One vector is turned by the same rotation once a step. Each row is the vector after some number of steps, and that number follows the row.
The counts run from 0 to 269.
[ 25  31 -12  -9  26  -4  13 -12  28  21   3  11  13  -8   3  21  -4  17
  32  18 -32 -15  -7  14 -29 -22  -8 -15 -27 -29  -8 -22   6   5  16 -19
  16   6 -15   6   2  18] -> 161
[ 35 -11  -8 -12  -8   5 -37 -16  42  -6   1  11 -24  -7   1 -15  39  21
 -13  21 -21  -2 -17   2 -10  -9  30  11  -2   8   7  21  15  16   5  -7
  -2   4   1   8   1 -11] -> 0
[ -3  31   3  18   7 -16 -14 -23  35  25   3  29  16 -18   7  -8  28  11
   5 -12  -5 -13  -8   5 -31  11  30  23  -2 -29   8  26  22   4  -7 -12
  -3  28   5  24 -10  28] -> 263
[ 12  31 -19  -1 -24   1   8  -4  13  -7  11  -3 -11  19 -16  -1  32  -2
   3   4 -36 -24 -32  14 -30  -7  19  14 -16  10  30 -15  22  -3  12   7
  -9   6  -8  40  27  -7] -> 127
[ 18  17   4   0 -20 -20  19 -30  16  18  -7  22  -9   5   3   5  15  -7
   4  25 -33 -25 -28  37 -20   2   6  22 -10 -10  23  15  12  -1  16 -27
  32  -4  -2  -4  30   6] -> 14
[ 22  37 -27   2   6  -9   0   3  27  18   6  25  13 -42  19  -2   6  24
 -17  16 -13 -10  12 -13 -25 -17   2 -14 -30  -2   6  -1  16  25 -12  -4
 -13   4   7  13 -12  10] -> 176
[ 18  16  11  12   8  -4  -6 -35  28  13   6   7  -1  17  -7  -8  25  10
  16  12 -20  -1 -43  19 -19 -18  25  25   3 -28  22  13  13   4  20   4
  19   9 -10  25  15 -13] -> 131
[ 13  57 -14  -2  29 -24  19 -28  18  23   6   7  12  -9   2  -4  -2  12
  10   8 -26  -3   5  -4  -9 -18 -11  17  -1 -35   9  -7  25   9  21  -9
  -3  14   5  25 -11   5] -> 44
[  6  40 -22 -23   4 -19 -21  -5   7 -16  15   5  21  -9  -5  30 -25  15
   4   5 -35  -3  11  15 -23   6  -5  -4 -42 -16   7   6   8  -8 -29 -24
  20  14  10  18  -5  19] -> 66
[ 32  22 -11   6  15  20  12 -14  48  29   2  18   4   5 -13   3   5  13
  10   0 -24 -14 -25   7 -12 -20  11  13   4 -29  22   2   5  14  38  13
  12  36 -10  23  -4  -6] -> 140
[ -7   3  -7 -32  -1 -11 -42 -14  13   7   0  25   5 -17  -8   1 -16   2
  -8  41 -38  -6 -17  16 -41  13  25  -5 -31  -2  -9   1  -6   7 -11 -20
  16   4  10   8   2  -2] -> 92
[  3 -10   3  -3 -10  -7 -20 -40  39   1  23   9 -19  -2   1 -20  29  17
   0   3 -37 -10 -47  30 -17   5  30  19  10  10   2  -2  19  -4   5 -10
  14   8   1  31  -5 -11] -> 121
[  3   5 -11 -20  -6 -19 -20 -20   7  21  13   7  -1  13 -11  -1 -21 -23
  -4  45 -46 -16 -22  19 -34   9  18   4 -16  -7   3   0  -7  10  15  -3
   0  -4   9  24  22 -36] -> 102
[ 20   1 -19 -14   0  -9 -49 -17  38  -2   3 -12   3 -22  16  -5 -19  16
  11  14 -16   4 -12 -23 -23  -7  14  -2 -32 -18   0  36  11  14 -21 -15
 -15 -10 -11  25  -8  -1] -> 79
[ 24  41 -15 -15   5 -26 -13  -1  10   7  15  -1  15 -17  -7  23   1  17
   9  37 -31  -7  11 -11 -23 -35   5 -10 -31   8  16  -1  25   2 -16 -10
 -20 -17  -2  15 -18  -3] -> 186
[ 11   6   4 -29 -18 -10 -32 -21  21 -10 -10  16 -20 -12 -20  -2  -6   7
  15  12 -31   9 -38  -9 -10  -8  35  36 -22 -23  13   5  -7  18   5  -8
  13  -8   2  11  17   5] -> 221
[ -8  29 -11   0  14 -16 -14 -32  45  10   6   2  20  -9   7  -1  -4  31
  27   6 -28  23   5 -12 -15 -21   4   8  -5 -32  -8  19  24   0  15 -21
 -17   5   5  22 -14  15] -> 53
[ -8  38   2  -1   0 -11 -23 -19  20  -8   0  17  15 -21  10  -8   6  20
  12  14 -26  33  -3 -13 -23  -8  14  19 -38 -20   1   5  -3  18  -5  -8
 -17  -1   4  36  -1  28] -> 63
[  5  -2 -22  -9 -19  -3 -14 -12  25  20  12   6 -19 -15  -5  11 -12 -11
  -5   4  -5 -32 -54  16 -45   1  29  12 -11   1  10  -7   8  10 -11 -10
  28  -1  -2  -4   5  -7] -> 109
[  1   7   2  -3  -4 -14 -27 -26   0   1  14  23   1 -24  13  11 -14 -16
 -12  40 -39  -8 -24  23 -44  22  19   9 -29  -5   6  13   0   6 -16 -24
  22 -13  12  14   0 -12] -> 93
[ 22  23 -27  -6   2 -10 -23 -11  15   7   1  -2  14  -3  18  22 -34 -21
 -10  16 -17 -12  -4  -4 -29   9 -11   1 -36 -24  23  45   9   7 -15   2
   6  13   8  24  -7  -9] -> 77
[ 15  28 -11 -16   0 -15   7 -21  15  14   9   7   9  16   1  20  -7  17
  35  15 -26  -4 -23  32 -25 -12 -13  -6 -13  -6  23   1  33  -8  16  -2
  30  15  -6  13 -10  24] -> 40
[ 19  10 -25 -33 -33  -6 -19 -24  13 -17   8  -5 -28 -14  -6  16  -7   0
 -16   4 -51  -1 -22   1  -3   4  -7  16 -19  11  25  13  20  -4  -2 -11
  11  -8   9  28  10 -12] -> 216
[  7  22 -20 -20 -27   6  22 -17  37  22  -2  19  -6  10   0 -26  16   5
  16  34 -29  -6 -17  22 -32 -11  12   1   2  -4   9 -13   3  28  33  -9
   8   8   0   7  21  21] -> 22
[ 42  13 -16  -9   0   2   5 -12  24  10   4  17 -17   1 -20   9  18  -1
 -20  18 -52 -35  -1   9  -4  11  -6  12  -1  13  32  -6  17   5  25  -7
  19  11  12  16  13 -15] -> 7
[ 25  20  -3  -3 -10 -14  -1 -11   0  17   0  29  -8   4 -18  -1  20   5
  18   0 -21 -17 -35  -3 -35  13  26  18 -14 -10  37  -2  14  18  -2  21
   4  17 -30  27  -4  25] -> 247
[ 36  30 -17  -6   7 -23 -23  -5   1  10  10  19 -12 -29 -13  -2  -1  -9
 -27  28 -22 -31 -19 -21 -34   9  14   7 -16   4  15 -15  11  19 -22   7
  -1  -5   3  13 -13 -30] -> 97
[ 29  41 -18   3  -4  -9  13 -18  16   3   2  16  14   6   4 -22  14  25
  -5   8 -37 -18   7  36  -8  11   1 -11 -26 -12   5  -1   3  16   4  -2
  11  30   0  33  13  17] -> 155
[ -8  35 -30 -28 -14 -21 -15 -17  13  -4  -1  -4   6 -14   4   0 -34  -2
  -4   9 -38  -8  12  -1 -21  11   1  -5 -44 -12 -12  -1 -12  16 -12 -17
 -15   8  16  32  18  10] -> 75
[ -9  12 -18  -7  -5  -2  12 -24  27  33   8   3   6  26  13 -20  14  -4
   8  22 -29   1  -8  20 -44  13  13  -5  -3 -13  -6   4   8  17  23   6
 -11  32 -12  39  -1   8] -> 260
[ 39  10 -18 -16   9   0 -24 -13  16   6  -4  14 -16   2 -23  -2 -18 -12
  -8  30 -39   5 -24 -25 -19 -12   6  14  -2 -23  27  -1   7  22  16  17
  13  -4  -2  10   1 -27] -> 219
[ 16  21 -27 -11 -27  11   6 -23  39   3   8 -12 -11   6  -4   7  15  12
  15 -27 -29 -30 -26  13  -9  -8   7  15  -9   9  14  -2  22  -2   9  -6
   3  25   0  31  25   6] -> 137
[ 38  17 -23 -24  -7  -7 -23 -22  23  -2   8  10 -32  -6 -15 -20 -11  -6
 -14  24 -33   8 -30  -5 -20  -7  -3  15 -12  -4  23   3  21  27   9  18
   8   0   3  25   3 -31] -> 218
[  7  25 -18 -21   5  -5 -10  -9  10  16  12   9  23  -8  21   0  -7  10
  -7  53 -41  14   1  26 -26 -12 -10 -20 -32   7  -2   3   7  20  14   1
 -10   0   2  25  -8   7] -> 181
[ -6  16 -20 -19  -5   9  18 -25  40  14  12   8   2   0   5  -4  20  23
  21  13 -52   5  -9  13 -24  -5 -15   4  11  12  10 -13  23   1  42 -11
   2  10  -1  26  -1  18] -> 32
[ 38  16  -5   8  -1  -4 -21 -11  33   3   8  -3  17  -5   1  -5  20  47
  25  -8 -16 -10 -15  -5  -5 -14   4  -1 -29  -7  20  18  16   3   0  -4
   0   9 -34  27  -5  22] -> 158
[ -3  21  -1 -15  17  -1 -39 -18  23  -2   4  12  17 -21  11  12  -8  20
  18  -1 -28  26  -5 -11 -13  -6   5  21 -19 -23  11  14  -5   9   1  -7
   0  13   1  35 -24  31] -> 62
[  6  18 -10 -20  -9 -20  -6 -42  22  11  13  -7   8   6   9   7  -2  38
  35  -2 -31   5 -21  25 -13  -1 -17   3  -7 -12  13   9  26 -11  15 -19
  20   9 -18  23 -10  31] -> 41
[ 19  41 -24   4  -1 -20  15 -25  32  27 -10  17  -6 -15 -15 -19  22  12
   7  -4  -7 -31  -2 -21 -29   7  21  11  -3 -10   3 -12  25  18  -6   1
  -5  17  -8  21  -2   7] -> 255
[  8  40 -19  -5  -5   3   9 -20  23  -3  -2   8  13   3  -6 -14  14  32
   4  -2 -51 -13   9  17  -5   8   8  -6 -31  -2   3  -9  -8   7  13 -22
  -3  32  -3  39  23  27] -> 154
[  3  10   4  -6   7  -6 -29 -25  28 -10   4   6  -8 -11   5   8  10   3
  -1  36 -41  29 -18 -10 -19 -19  21  25  -5 -15  10  19  20   2   6 -15
  -1 -23  11  14  -3 -13] -> 211
[  9  26 -18 -26   1 -14   7 -32  31  22  10  15   5  -7  -2 -15   7  31
   3  10 -50  -5  10  16 -10   8  -8   2  11   2   3 -17  12  13  35 -14
  11  22  12  23  -3  20] -> 33
[ 13  22  -8  -3  34   8 -24 -12  25  11  15  14  23 -16  17  13 -19  12
   3  14 -28  24   0  -3 -23  -1 -18   7 -10 -24  15   9   6  11  14   0
   8  20   4  35 -30  21] -> 61
